(in the rows, 128 means zero)
The rows of T fall into 4 groups, which share some directions, and each row is roughly a mix of its group's hidden directions.
T (108 x 10):
[[114 169 125  95 164 165 132 109 107 140]
 [150 107 135  87 136 110  69 130 124 136]
 [157 127 164  86 109 169 136 140 147 125]
 [175 160 102  86 116 113 113 131 136 143]
 [125  88 136 134 121 188 130 158 138 140]
 [102 102 150 172 130 160  96 115 110 142]
 [ 96 148  99 148  93  90 136 126 160 137]
 [157 178 116 156 120 108  95 127 153 138]
 [111 179 146 167 153 141  99 119 139 125]
 [141 122 171 142 109 121 118  93 125  77]
 [129 165 128 145 181 165 127 149 131 146]
 [102 166 129 105 144 162 138  91 131  97]
 [114  95 155 154 111 158 102 168 116 144]
 [101 156 142 152  85 103 124 124 168 116]
 [168 154 102 140  89 130 157 135 158 136]
 [113 108 128 146  76 109 171 111 130 107]
 [138 120 119 144  65 130 108 109  94 120]
 [147  92 145  92 115  85  93 129 130 124]
 [121 146 120 143 134 107 157 159 188 129]
 [109 168 124 119 152 176 131  94 116 146]
 [102  99 125 122 145 158  74 114 103 134]
 [113 131 107 177 104  89 114 126  96 145]
 [ 85 162 160 130 148 144 146  97 115 107]
 [110 116 168 163 110 134 103  82 138 133]
 [157 121 144  97  80 167 119 115 122 108]
 [103 125 138 163 117  86 158 133 140 168]
 [121  82 129 160  97 137 136 171 142 112]
 [152  91 165 132 143 149  93 145 157 143]
 [105 129 131 105 166 123 161 172 124  98]
 [140  82 153 125 111 128 135 127 103  77]
 [132 121 159 122 146 156 119 131  96  71]
 [148 150 103 134 102 135 105  95 139 179]
 [158  97 134 114 160 164 172 126 134 140]
 [ 84 141 133 154 174  92 120 121 122 142]
 [140  77  83 114 120 142 157 132 125 108]
 [ 94 118  91 165 133  86 145 133 148 122]
 [143 117 125 130  79 174 147 104 154 139]
 [152 184 127 127 125 145  97  97 141 107]
 [128 178 136 164 134 107  98 127 163 140]
 [ 75 112 171 119 143 119 111 104 107 129]
 [157 138 139 118 157  72 112 163 134 126]
 [143 134 140 166 137 180 142 143 163 146]
 [135 192 101 132 151 124 118 144 147 150]
 [ 93 100 118 121 109 169 106  90 106 129]
 [104 154 156 134 149 107 143 149 182 136]
 [145 162  87  84 133 146 149 117 122 153]
 [166 149  89  90 134 143 144 144 101 111]
 [102 156 102 144  97  78 126 121 151 139]
 [105 160 160 170 142 145  98 101 135 124]
 [174 140  92 106 140 163 134 119 146 101]
 [113 142 127 180 153  98 154 160 128 113]
 [118 143 147 113  98 148  99  82 132  91]
 [183 121 130 110 151  90 111 125  99 122]
 [134 164 134 114 183 145 101  99 119 122]
 [100 116 136 171 155 128 106 177 124 129]
 [117 102 160 160 139 123 166 140 127 172]
 [161  93 153 150 140  87 143 149 104 121]
 [132  92 122 145 113 137 142 156 151 184]
 [153 113 160 104 102  81 155 129 148 116]
 [140 171  84 103  96 132 148 105 120 133]
 [136 124 134 112 163 160 180 104 140 153]
 [163 133  77  96 121 122 121 119 147  94]
 [121 127 132 159 112 154  95  85 125 169]
 [110 160 182 125 128 128  90 105 113 137]
 [147 189 115 126 163 134 150 148 133 141]
 [127  77 173 125 128 160 108 120 147 137]
 [119  85 156  80 150 157 142 128 123 121]
 [174 101 141 111 168 138 158 122 112 108]
 [169  89 123 144 125  83 143 154 127 142]
 [143 171 130 144 125 163  99  83 118 133]
 [161  90 115 103  95  91 146 142 132 113]
 [ 94 116 143 136 126 190 153 134 141 110]
 [140 141 117 103 138 141 131 111 123  58]
 [128 112 174 127 154 173 118 135  96 145]
 [ 98 160  93 127 158 107 118 130  84 119]
 [104 145 141 162 169 154 110 159 111 105]
 [142 167 156 142  81 122 125 147 160 140]
 [143 112  72 141  89 131 134 115 128  97]
 [136 133  99 111 100 142  64 143 132 136]
 [150 101 118  82 119 128 163 135 105  93]
 [113 119 188  85 135 151 127 124 142 125]
 [123 116 183 134 153 157 115 135  87 127]
 [172 162 103 143 111 140  97 111  97 128]
 [166 166  96  97 101 101 138 128 135 133]
 [113  91  87 161 114 100 138 133  96 136]
 [122 177  97 162 145 155 157 139 127 134]
 [129 113 151 179 110  95  93 137 150 125]
 [ 94 132 117 112 159 179 143 121 101 151]
 [142 140 105  88 150 120 161 169 118 100]
 [177 113 106 114 146  97 164 120 133 105]
 [129 173 100 163 163 152 132 152 128 139]
 [165 177 128 129 158 119 145 159 150 140]
 [154 120 150 100 168 172 124 117 105 146]
 [108 157  88 102 137 151 106 104  92 135]
 [134 128  99 153 162 113 113 125  74 151]
 [147 104  87 138 113 134 115 110  72 125]
 [147  93  66 143 117 125 148 135 110 121]
 [115 158 172 112 154 129 136 141 177 133]
 [149 178  91 101 130 116 138 126 149 156]
 [132  90 118 146 125 173 107 131  81 133]
 [148 149 148 118 154  71 144 157 134 119]
 [124 101  92 160  92 108 122 121  86 131]
 [108 140 105 148 166 148 115 178 117 152]
 [109 134 103 186 159 138 111 155 119 127]
 [162 124 102 147 100 153  90 110 107 155]
 [136 145  88  93  83 136 128  94 118 132]
 [ 93 143 118 127 103 162  96 133 146 171]
 [ 94 180 134 127 131 100 123  95 119 103]]

In each list below, four rows fit none of the groups, and each other row fits one group, some only roughly. Which are they? Name them in the order they come.
    K_540: [179 102 116 132 123  80 121 151 117 116]
    K_504: [128  95 167 157 126 127 112 162 103 160]
    K_686: [168 119 131  86  91 143 162 133 146 132]
    K_282: [ 85 127 149 132 122 177 126 137 139 169]
    K_660: [148 177 115  99 140  95 141 102 149 139]
    K_523: [147  99 138 144  76 101 133 132 144  91]
    K_984: [ 90 162  98 130 121  78 138 120 122 111]
    K_250: [109  93 138 174 138 151  97 153 108 138]
    K_174: [104 132 168 169 156 136 114 143 125  91]
    K_255: [125 127 127 156 140  65 136 159 125 105]
    K_389: [109 104 156  97 110 102 156  91 156 130]
    K_719: [129 146 171 123 167 128 123 106  90  97]
    K_34: [168 146 138 108  97 107 168 136 161 133]
 -> K_686; K_660; K_523; K_984
    K_848: [121  79 149 121 111  83 149 143 148 113]
    K_747: [ 91 166 156 126 168 122 112 113 156 119]
    K_823: [114 168 122 102 121 106 161  80 134 134]
    K_195: [144 118 150 114 142 122 158 188 155 118]
    K_409: [ 79 156 118 167 151 118 114 148 107 139]
    K_365: [121 156 151  78 144 149 158 101 111 132]
    K_203: [126 156 148 173 140 164 110 133 164 143]
    K_861: [175 101 131  96 118 165 144 153 116 138]
    K_893: [124 111 155 157 135  94 118 168 138  87]
    K_526: [117  99 143 137 107  75 129 144 167 143]
    K_14: [130 142  98 139 178 111 155 151 163 138]
 -> K_823; K_195; K_409; K_203
    K_371: [124 127 134 106  91  82 116 150 125  84]
    K_828: [141 147 174 108 170 161 145 134 143 140]
    K_730: [160 135 106 112 118  91  77 141 108 116]
    K_378: [121 123 166 140 132  90 179 139 145 107]
    K_229: [143 107 124 150 112 187 106 128 155 149]
    K_655: [124 111 127 156  76  95 117  92 113 121]
    K_87: [158 145 136  97 154 117 112 101  97  88]
    K_566: [185 138 133 139 125 117 133 156 173 141]
    K_185: [141  91 151 129 124 117 183 141 159 114]
    K_302: [143 104 122 150 154  80 111 168 133 148]
 -> K_371; K_655; K_185; K_302
    K_647: [ 94 174 129 123 155 149 135 101 146 160]
    K_75: [ 97 117  78 167 114 139 106 125 103 121]
    K_297: [119 159 130 119 152 156  81  99 115 157]
    K_665: [145 146 106 144  83 177 128 104 122 143]
    K_450: [ 99 153 106 135 114 125 156 108 168 168]
    K_232: [101  71 100 124 114 124 148 115 114 100]
    K_688: [151  73 151 141 128 144 123 171 114 129]
    K_960: [124 104 126  65 118 105 142  96 119 117]
    K_883: [144 106 137 138 180 154 132 148  94 102]
    K_120: [122 163 127  82 119  96 158 101 108 119]
    K_851: [158 158  79 115 145 148 119 155 102 130]
    K_879: [141 166 117 158 145 110 100 116  89 158]
    K_394: [157 137  95 157 112 119  86 154 137 159]
    K_669: [114 131 119 121 143 146 191 104 158 143]
 -> K_297; K_665; K_960; K_883
    K_38: [151 170 119 139 129 125 146 156 182 130]
    K_330: [112 100 137 120 122 120 171 174 159 148]
    K_350: [137 178 136 147 131 122  84  96 105 129]
    K_48: [164 165 116 102 117 152 106 130 146  89]
    K_145: [133 120 156 118  93 101 186 123 142 117]
    K_212: [123 178 119  94 134 158  94 129 148 108]
    K_498: [102 140 124 129 158 154  87 150 126 172]
    K_452: [114  73 153 133 105 119 130 164 156 125]
    K_331: [145 109 130 101 178 144 153 163 142 148]
    K_464: [149 132 164 157 163 139 141 161 163 141]
    K_400: [119 140 137 154 120  61 125 129 119 158]
    K_86: [110 130 117 122  86  84 160 102 113 107]
    K_915: [125 129  96  83 140 112 169 154 140 153]
 -> K_48; K_212; K_498; K_452
    K_680: [155 102 159 141 147 112 132 186 125 138]
    K_802: [ 90 131 167 142 160  99 121 137 112 161]
    K_375: [113  80 116 175  95 142 114 131 140 121]
    K_677: [148 144 174  96 141 104 169 135 145 128]
    K_170: [119  90 140  87 110 130 168  95 122 116]
    K_822: [109  97 175 164 131 147 144 154 112 141]
    K_329: [151  86 155  87 103 127 139 102 135 149]
    K_612: [102 142 149 160 127  70 150 121 122 145]
    K_361: [141  82 132 140  84 162 133 158 137 136]
    K_767: [ 97 109 127 128 147 164 121  82  93 112]
    K_131: [161 129 170  89 150 143 114 134 159 146]
    K_245: [ 85 141 163 134 136 177 122 121 120 155]
 -> K_680; K_329; K_361; K_767
    K_620: [188  87 124 117 151 127 140 143 120 117]
    K_882: [161 126 104 113 148 123  77 113  90 124]
    K_436: [ 89 113 156 142  72 107 119 116 121 126]
    K_344: [110 160 142 140 156  96 178 140 117 110]
    K_729: [116 172 100 116 115  93 120 101 136  92]
    K_633: [ 98  94 160 114 114  96 151 104 157 136]
    K_497: [145 152 106  99 116 150  81  92 122 113]
    K_46: [154 100 151  98 147 159 158 112 153 105]
    K_84: [156 117 155 114 148 128  99 131  88  84]
    K_448: [130 150  85 148 144  85 105 156 109 120]
    K_988: [109 173 142 104 107 148 105  86 116 117]
    K_348: [163 113 176  91 126 140 124 121 160 143]
 -> K_882; K_497; K_46; K_988
    K_825: [139 134 101 125 142 178  79 133 126 152]
    K_755: [164 120  78 154 110 118 142 151 104 145]
    K_390: [103  95 163 162 123 156 145 154 126 155]
    K_528: [148 135 125  72  96 129 165 130 144 109]
    K_346: [133  75 143 152 126 156 162 159 136 134]
    K_401: [141 125 127 172 163 143  99 169 146 141]
    K_50: [112 136  84 120  71 125 147 127 151 133]
    K_909: [154 140 150 101 160 132 102 112  85 100]
    K_505: [137 148  92 115 148 191 124 114 125 125]
    K_124: [ 92 172 124 130 127  86 149 102 141 146]
    K_889: [102  95 119 137 156 120 134 185 120 149]
    K_405: [113 115 130 103 132 107 159 167 179 126]
    K_455: [157 180 114 119 122 144 169 128 149 144]
    K_847: [171 103 124 144 124  84 105 155 109 112]
    K_434: [105 123 128 118 130  82 150 146 175 156]
 -> K_528; K_50; K_505; K_405
    K_973: [158 131 149  82 102 160 145 103 145 144]
    K_83: [125  97 113  73 122 117 174 133 127 133]
    K_772: [135 144 121 147 107 128  83  88  86 124]
    K_456: [140 129 158  90 186 152 130 135 132 132]
    K_151: [145 159 141 128  76 141 106 104 151 102]
    K_555: [147 152 167 132 115 103 130 158 176 139]
    K_640: [ 98 103  92 164  94 103 145 135 143 119]
    K_7: [129 131 177 123 158 164 129 121  93 103]
    K_518: [122 165 118  94 155 154 157 134 168 120]
    K_58: [118 114 155 146  75 154 154 130 161 128]
    K_290: [140 164 134  94 120 113 130  92 115  82]
 -> K_555; K_518; K_58; K_290
    K_155: [101 100 151  98 133 182 135 123 112 145]
    K_694: [127  82 113 121 160 156 154 131  94 151]
    K_380: [134  96 152 139  79 119 165 117 156 118]
    K_824: [149 134 123  77 132 123 170 117 115  92]
    K_874: [145 140 134 100  84 118 176 101 144 122]
    K_259: [134 149  88 127  97  90  95 134 145 102]
    K_422: [140 188  91 124 121 143 162 124 130 133]
    K_61: [119 156 129  68 155 131 116 113  98 139]
    K_726: [128 130  85 109 141 169 132 137  94 163]
    K_460: [139 145  92 128 100  77  99 135 134 104]
    K_60: [120  84 138  87 127 154 151 127 149  94]
    K_161: [161 116 173 131 173 133 132 140 136  96]
    K_107: [150 126 170 131 132 174  91 132 117 154]
    K_477: [179 135 105 125 110 147 109 137  97  92]
    K_117: [ 97 104 144 125 184 122 123 117  97 150]
 -> K_155; K_694; K_161; K_107
